Where one turn sends some rows of the set: a few examples, then the rows asked:
j_52: .05,-.14,-.14,.01,.04,.04,-.14,-.03,-.08,.19,.06,-.08,.02,.47,-.14,.20,.11,.21,.25,-.03,.05,-.13
j_640: .14,.37,.16,-.08,.09,.04,-.01,-.12,.07,.14,-.04,-.16,.06,.07,.14,.30,.22,.15,.02,-.11,.20,-.04
j_977: .21,.08,.12,-.29,.25,.06,.31,.10,-.09,.01,-.11,.04,.03,-.07,.09,-.11,.33,.22,.17,-.11,.07,.02
j_665: .18,.05,.07,-.44,-.02,-.26,.27,-.03,-.01,.11,.15,-.07,.09,.24,.04,-.09,-.08,-.16,-.13,-.20,-.09,-.10
j_453: .01,.08,-.13,-.17,-.04,.04,-.06,-.24,-.06,-.18,.00,-.29,-.44,.15,-.07,-.10,.01,.15,-.07,-.30,.02,-.14
j_517: -.02,-.08,.01,-.06,-.13,-.33,.15,-.11,.02,.19,-.13,.16,-.04,-.02,.18,-.18,-.25,.06,-.02,-.13,.04,-.12
j_530: .13,.35,.06,-.06,-.03,.04,-.02,-.09,.08,.08,-.01,-.09,.05,.11,.11,.36,.22,.13,.08,-.07,.25,-.06
j_260: -.16,-.03,.03,-.07,.29,.08,-.21,.03,-.32,-.11,-.13,-.02,.11,.28,.23,-.06,-.08,.24,-.15,-.33,-.01,-.20
j_420: -.15,-.18,-.09,-.20,.08,-.24,.03,.16,.09,-.09,-.19,-.11,.13,.13,.25,-.10,.26,.30,-.11,-.02,-.14,.10
j_256: -.17,-.16,-.14,-.19,.08,-.21,-.03,.20,.11,-.19,-.19,-.13,.19,.16,.29,-.05,.22,.19,-.14,-.06,-.07,.06
j_279: .15,.07,.07,-.39,-.06,-.33,.28,-.02,-.06,.14,.10,-.12,.02,.16,.03,.01,-.08,-.14,-.13,-.17,-.18,-.11
j_925: -.04,-.01,-.08,.06,.04,-.19,-.03,-.19,.00,-.28,-.22,-.02,-.23,.08,-.03,-.15,-.11,-.09,.21,-.20,-.12,-.19
j_346: .05,-.02,-.13,-.14,-.01,.07,-.05,-.31,-.13,-.13,.00,-.35,-.43,.10,-.02,-.09,.08,.16,-.08,-.28,.00,-.10
j_870: .23,.05,.11,-.24,.26,.10,.26,.09,-.02,.08,-.09,.08,.05,-.11,.11,-.16,.21,.17,.22,-.05,.04,.08
j_197: -.19,.01,.05,-.03,.30,.04,-.16,.00,-.27,-.06,-.20,-.01,.16,.38,.25,-.05,-.07,.16,-.16,-.26,-.09,-.17
j_473: .08,-.16,-.18,.01,.06,.15,-.12,-.02,-.14,.22,.00,-.10,-.01,.51,-.07,.14,.03,.12,.22,-.09,.09,-.18
j_922: -.08,-.02,.02,.09,.10,-.25,-.03,-.22,-.05,-.28,-.19,-.06,-.17,.03,-.03,-.12,-.07,-.06,.24,-.16,-.10,-.26
j_268: .05,.27,-.12,-.41,-.11,-.03,-.04,-.15,-.25,-.02,.25,.04,-.24,.18,.10,.04,.10,.05,-.03,-.13,-.24,.02
j_785: .03,.28,-.08,-.42,-.11,-.09,.03,-.10,-.26,.03,.25,.00,-.29,.15,.00,.03,.05,.12,-.01,-.14,-.21,-.05
j_41: .18,.01,.02,-.30,.26,.08,.25,.15,-.10,.10,-.12,.04,.02,-.06,.18,-.16,.30,.17,.23,-.05,.00,.04
j_269: .09,-.19,-.15,-.05,.02,.07,-.20,.00,-.22,.18,.08,-.08,.04,.44,-.14,.20,.06,.16,.20,-.09,.03,-.13
j_441: .17,.31,.14,-.07,.00,.04,-.04,-.14,.06,.15,-.01,-.13,.13,.09,.06,.36,.15,.08,.00,-.09,.20,.03
j_827: -.13,-.17,-.10,-.18,.10,-.20,-.05,.19,.19,-.21,-.14,-.15,.13,.08,.26,-.10,.19,.25,-.06,-.01,-.10,.05
j_468: -.15,-.03,.02,-.02,.30,.11,-.11,.00,-.32,-.04,-.17,.08,.14,.37,.16,-.05,-.07,.23,-.14,-.33,.03,-.18
j_729: .03,-.06,.00,-.04,-.11,-.29,.18,-.12,-.01,.17,-.21,.12,-.07,-.04,.20,-.15,-.26,-.02,-.03,-.20,-.06,-.09

j_517 -> j_922
j_41 -> j_256
j_870 -> j_827
Now find these:
j_453 -> j_785
j_530 -> j_977

Where one turn sends some rows of the set: a few examples, then the rows asked:
j_546: .01,-.01,-.22,-.20,-.10,.17,-.05,.21,.10,-.02,-.09,.11,.26
j_651: .02,.25,.04,.06,-.08,.06,.35,.09,.11,.02,-.18,.13,.00
j_622: -.23,.13,.05,-.09,-.12,-.24,.07,.08,.08,.31,.09,-.08,-.08
j_992: .19,-.10,.13,-.17,.05,-.10,-.06,-.05,.01,-.29,-.19,-.12,-.04
j_46: -.06,.10,.07,-.14,-.07,-.18,.38,.06,-.08,.06,.03,-.12,.19
j_428: -.17,-.09,.05,.21,-.08,-.05,-.02,.14,-.05,.36,-.19,-.12,.02
j_790: .05,.18,.03,.05,.14,.01,.06,.06,-.19,-.26,.10,.15,-.04
j_566: .01,.06,-.08,.25,.01,-.09,-.10,.09,.21,-.18,-.05,.05,.26
j_687: .17,.04,-.16,-.41,-.10,.04,.18,.02,.07,-.02,-.01,-.04,.05
j_50: .06,.49,-.11,.00,.03,-.05,.09,.03,.06,.00,-.19,-.08,.08
j_838: .07,.03,.34,.00,.09,.04,.09,-.06,.04,.09,.12,.13,.21
j_710: .05,.11,.20,-.14,.03,.02,-.41,-.12,.05,.04,.08,.02,-.04
j_163: .22,.06,-.06,-.32,.20,.14,-.02,-.05,.19,.02,.01,-.07,.01
j_178: -.02,.10,.00,.05,-.01,.23,-.09,.04,.02,.03,-.38,-.01,-.19
j_738: .16,-.02,-.11,.12,.06,.06,.26,-.06,-.20,.15,.03,-.26,.00
j_866: .14,.21,-.07,-.01,.02,-.31,-.06,.03,-.10,-.20,.04,-.23,-.16
j_157: .14,.02,.21,-.17,-.28,-.30,-.03,-.05,.02,.13,.08,-.17,-.04
j_235: .33,-.03,-.05,.23,.09,.15,.08,.01,-.02,-.11,-.04,-.15,.09
j_779: .08,-.12,.17,-.18,.09,-.05,.17,.00,-.04,-.30,-.14,-.03,-.02
j_113: .06,-.09,-.13,-.23,-.19,-.03,-.01,.08,.15,.29,-.15,-.05,.20
j_657: .00,-.06,-.20,-.18,.12,.04,-.06,.17,.23,.15,.03,-.29,-.04
j_652: -.18,.01,-.02,-.05,.25,.03,.03,.13,-.26,.08,.03,.08,-.15
j_579: .16,.30,.07,-.02,-.07,-.02,-.14,-.03,.25,.08,-.19,-.09,-.23
j_690: -.05,-.08,-.05,.08,-.28,-.10,.15,.13,.00,-.04,.01,.24,.14
j_765: -.08,-.41,.06,.06,-.06,.01,.12,.11,-.01,.01,-.03,.02,-.02
j_648: .03,.05,-.03,.08,.26,-.21,.12,.19,-.04,.04,-.07,-.33,-.02
j_868: .30,-.12,-.13,.05,-.27,.09,.00,.04,-.10,-.13,-.01,-.15,-.14
j_374: .28,.05,-.08,.06,-.18,.17,-.23,-.14,-.21,.03,-.05,-.02,.04
j_281: .16,.07,-.19,.17,-.30,.20,.00,.10,-.02,.21,.15,.04,-.03
j_49: -.14,.17,.15,-.11,-.14,-.10,-.13,.02,-.04,-.02,-.10,.32,.00
j_853: .08,.26,-.16,-.03,.02,-.20,-.04,.05,.09,.07,.38,-.04,-.03
j_120: -.08,.36,-.04,-.07,-.02,.12,.04,.02,.04,.05,-.04,.02,-.30
j_629: .00,-.14,-.03,-.13,.12,.20,-.03,.02,.19,.32,-.04,.00,.06
j_248: -.11,-.04,.09,.20,-.15,-.02,-.21,.11,-.06,.28,-.25,-.02,.12
j_495: -.15,-.13,-.09,.14,-.14,-.14,.03,.12,.16,-.07,.13,-.07,-.25
j_328: -.01,.17,-.07,.06,-.07,.04,.14,.08,.01,.06,-.46,-.22,-.02
j_335: -.10,.26,.12,-.03,.02,-.06,-.20,.03,.11,.22,.01,.18,.24
j_153: .10,.06,.06,.23,.17,-.14,-.26,-.03,-.08,-.06,.08,-.24,-.10
j_31: .04,.26,-.12,-.02,-.01,-.09,-.01,.09,.04,.02,.35,.14,.10
j_756: .05,.19,-.14,-.11,.04,-.28,-.22,.09,-.21,-.01,-.19,-.10,.13
j_116: .00,.05,.01,-.01,-.13,.07,-.25,.18,-.20,-.15,-.09,.24,-.06
j_974: -.12,.16,.14,-.03,.19,-.33,.10,.00,.10,.13,-.06,-.18,-.01
j_823: .17,-.24,.05,.06,-.04,-.15,-.25,.02,.11,-.04,-.17,-.13,.21
j_338: -.02,-.21,.00,-.04,.00,-.26,.23,.23,.02,.05,.12,-.09,.20
j_743: .07,-.16,.07,-.07,.01,-.04,-.38,.07,.12,-.01,.12,.10,.04
j_940: -.07,.03,.00,.15,-.20,-.09,.14,.13,-.32,-.15,.04,.08,.08
j_964: .08,-.04,.02,.18,.16,-.16,-.21,-.03,.27,.10,.06,-.21,-.05
j_555: .21,.13,-.17,.26,-.02,.10,.03,.06,.09,.22,.10,-.20,.10

j_428 -> j_853
j_281 -> j_687
j_546 -> j_651
Now find these:
j_823 -> j_335
j_648 -> j_964
j_235 -> j_629
j_940 -> j_338
j_157 -> j_756

Where one turn sends some rows of the set: a few examples, then the rows asked:
j_401: .04,.20,.09,-.22,.08,.02,.27,.15,-.06,.14,-.13,-.34,.17,.16,.06,-.04,-.02,-.07,-.12,.28,-.30,-.17
j_371: -.14,-.15,.15,-.20,-.09,.02,-.23,.11,-.08,-.05,-.21,-.17,-.05,.05,-.63,.02,.03,-.07,-.03,.10,-.12,-.23
j_382: -.03,-.16,.06,-.28,-.24,-.01,-.01,.12,-.08,-.10,-.01,-.11,.17,-.22,-.37,-.07,.22,.14,-.20,-.01,-.24,.11
j_560: .10,.05,.36,-.46,-.14,-.14,.20,-.02,-.05,-.19,-.17,-.10,.05,-.09,.21,-.12,.25,.17,-.04,.20,.04,-.11
j_565: .07,-.04,.54,-.30,.17,-.17,.14,-.02,.01,.07,.05,-.32,.14,-.20,.04,-.01,.13,.02,.11,.17,.07,-.03
j_446: .01,-.27,.23,-.18,-.16,-.02,.08,.06,.04,.02,.11,-.15,.18,-.14,-.46,.04,.14,.05,-.06,-.10,-.01,.11
j_474: -.14,.04,.43,-.23,.39,-.01,.26,-.03,.23,-.12,-.19,-.25,-.10,-.17,-.23,-.11,.10,-.01,.15,.19,-.28,-.09
j_131: .18,-.06,.12,-.27,.10,.06,-.15,.07,.05,-.09,-.35,.06,-.03,.16,.14,-.02,.13,.07,-.18,-.17,-.19,-.31
j_737: .28,-.14,.39,-.42,-.01,-.08,-.08,-.11,.15,-.04,-.17,.01,-.04,.15,.08,.10,-.02,.08,-.06,-.02,-.25,-.18
j_705: -.07,-.07,.33,-.27,.16,-.15,.10,.06,-.11,-.27,-.12,-.19,-.15,-.06,-.03,-.11,.30,.10,.02,.10,.27,-.26
j_908: -.18,.21,.10,-.23,.16,-.04,.07,.30,-.18,-.06,-.33,-.38,-.07,.13,-.09,-.09,-.08,-.01,-.15,.28,-.27,-.19
j_165: .04,-.05,.12,-.32,.21,-.08,.10,-.03,-.13,-.11,.07,-.19,.03,-.27,.13,-.02,.30,.16,-.01,.24,-.10,-.07
j_484: -.10,-.27,.28,-.24,-.27,.03,-.17,.00,.15,-.02,-.11,-.20,.01,-.01,-.51,.00,.07,-.04,.13,.14,-.18,-.12
j_56: -.05,-.11,.21,-.27,-.46,.16,-.02,-.05,.10,-.04,-.27,.05,.00,.15,-.31,.13,-.02,.03,.02,.05,-.05,-.03
j_520: .02,-.11,.19,-.29,-.39,-.07,.13,.13,.03,-.08,-.05,-.10,.23,.00,-.37,-.10,.17,.15,-.13,-.11,.01,.01
j_270: -.01,.17,.38,-.30,.11,.00,.06,.10,-.15,.11,-.17,-.19,.21,-.29,.22,.06,.02,.08,-.07,.15,-.09,.15
j_996: -.11,.00,.11,-.28,-.31,-.02,-.04,.24,-.15,-.11,-.21,-.08,.15,-.09,-.38,-.07,.08,.19,-.24,-.12,-.08,.09
j_98: -.15,-.05,.14,-.26,.11,-.03,.08,.13,-.01,-.19,-.23,-.42,-.16,.00,-.08,-.18,.17,-.06,-.04,.38,-.41,-.23
j_27: -.04,.31,.05,-.28,.29,.01,.35,.04,.09,-.05,-.20,-.14,.10,-.01,-.04,-.12,.11,.18,-.01,.20,-.33,-.17
j_433: -.18,-.12,.37,-.17,.25,.08,.06,.09,.00,-.08,-.23,-.38,-.21,-.10,-.14,.04,-.04,-.23,-.02,.32,-.34,.01
j_47: .24,-.22,.29,-.34,.23,-.10,-.20,-.01,.06,-.13,-.18,-.07,-.12,.12,-.09,-.03,.12,.00,-.09,-.05,-.22,-.38
j_523: -.05,-.04,-.19,-.21,-.21,.07,-.11,.09,-.07,.04,-.09,-.09,.11,.12,-.39,.02,.10,.15,-.06,.12,-.21,-.20
j_455: .21,-.06,.14,-.35,.23,-.08,-.21,-.01,.04,.08,-.04,-.11,.01,.10,.05,.13,-.06,.21,-.06,.02,-.35,-.18
j_945: -.06,.26,.35,-.21,.19,.12,.46,-.02,.22,.04,-.28,-.05,.10,.00,.03,.01,-.03,.05,.06,.06,-.15,.02
j_299: -.07,.12,.41,-.27,.13,.05,.44,-.11,.30,-.16,-.26,-.05,-.11,.03,-.06,-.06,.06,.10,.14,.11,-.09,-.07
j_146: -.15,-.15,.14,-.17,-.06,.05,-.08,.19,-.13,-.03,-.05,-.13,.11,-.23,-.48,.06,.06,.09,-.19,-.10,-.12,.21
j_736: -.12,.17,.57,-.27,.07,-.06,.07,.19,-.12,-.05,-.35,-.18,.02,-.09,.05,-.04,.01,.02,-.04,.00,.28,-.06
j_149: -.28,-.16,.36,-.14,.08,.12,.14,.05,.12,-.24,-.31,-.25,-.38,.08,-.05,.04,.00,-.09,.09,.20,-.05,-.04
j_92: .06,-.12,.45,-.23,.06,.04,-.22,.12,.22,-.07,-.40,-.08,-.08,.11,.05,-.06,.02,-.01,-.05,-.22,-.06,-.28
j_62: -.08,-.09,-.01,-.13,-.05,.09,-.21,.13,-.04,.16,-.08,-.22,.19,-.02,-.50,-.01,.07,-.06,-.05,.09,-.27,-.18
j_399: -.01,-.06,.06,-.18,-.39,.23,-.01,-.01,.13,.17,-.15,-.02,.23,.05,-.20,.12,.03,.03,.01,.05,-.19,.02
j_920: -.19,.15,.23,-.28,.39,-.06,.21,.07,.06,-.25,-.28,-.18,-.19,-.07,-.28,-.16,.14,.11,.04,.20,-.24,-.23
j_28: -.05,.05,-.07,-.15,-.21,.23,-.06,.10,-.10,.13,-.25,.04,.19,.12,-.30,.13,-.04,.00,-.15,.00,-.12,-.07
j_506: -.10,-.17,.40,-.18,-.28,.16,-.12,.02,.13,.08,-.26,-.09,.07,-.01,-.42,.11,-.03,-.19,.04,.03,-.10,.00
j_194: -.14,.14,.15,-.28,.12,.01,.03,.16,-.26,-.23,-.35,-.05,-.09,-.14,.16,-.06,.19,.18,-.17,.06,.10,-.07
j_239: -.18,.10,.51,-.20,.32,.06,.32,-.01,.21,-.15,-.35,-.12,-.19,-.06,-.21,-.03,-.03,-.05,.11,.06,-.06,-.04
j_645: -.05,-.18,.35,-.12,.01,.16,.35,-.09,.25,-.05,-.12,-.23,-.11,.10,.10,.06,.06,-.15,.10,.21,-.08,-.01
j_447: -.13,-.25,.10,-.17,-.18,.01,-.02,.13,-.04,-.19,-.05,-.07,-.01,-.11,-.47,-.02,.21,.14,-.11,-.13,.03,.06
j_434: -.03,-.05,.20,-.15,.28,.04,-.36,.22,.08,.04,-.28,-.20,-.02,.05,.00,-.03,-.02,.14,-.04,-.20,-.17,-.27
j_572: -.16,.06,.33,-.14,.42,-.01,-.03,.18,-.21,.02,-.11,-.27,.00,-.26,-.02,.05,.06,.03,-.04,.05,.14,.01
j_416: -.09,.39,.16,-.25,.20,.07,.41,.06,.06,-.08,-.37,-.01,.02,.11,-.02,-.06,.01,.18,-.05,.06,-.12,-.12
j_924: .10,-.15,.47,-.30,.20,-.13,-.29,.06,.19,.10,-.10,-.26,-.04,.03,-.06,.11,-.15,.14,.09,-.05,-.24,-.14
j_400: -.09,-.10,.29,-.17,-.23,-.03,.06,.17,-.02,.00,-.10,-.12,.16,-.02,-.47,.03,.02,.09,-.13,-.20,.14,.11
j_918: -.06,.16,.06,-.18,-.08,.06,.36,.11,.07,-.03,-.23,-.23,.01,.35,.14,-.06,.03,.07,-.02,.19,-.02,-.21
j_691: -.15,.30,.17,-.21,.46,.02,.23,.13,-.02,-.04,-.29,-.21,.01,-.10,-.19,-.12,.04,.05,-.05,.13,-.32,-.14
j_436: .02,-.02,.24,-.27,-.29,-.03,.04,.18,-.07,.09,-.06,-.14,.32,-.12,-.37,-.01,.03,.10,-.20,-.07,-.14,.16
j_642: .03,.03,.32,-.24,.07,.07,-.24,.12,.18,.14,-.28,-.09,.06,.08,.18,.10,-.16,.22,.01,-.17,-.22,-.07
j_301: -.09,.10,.29,-.10,.05,.15,.34,.05,.08,.09,-.21,-.20,-.05,.26,.09,.16,-.17,-.07,.00,.12,.04,.02

j_446 -> j_447
j_642 -> j_737
j_401 -> j_918
Now find these:
j_62 -> j_523
j_239 -> j_474
j_194 -> j_270

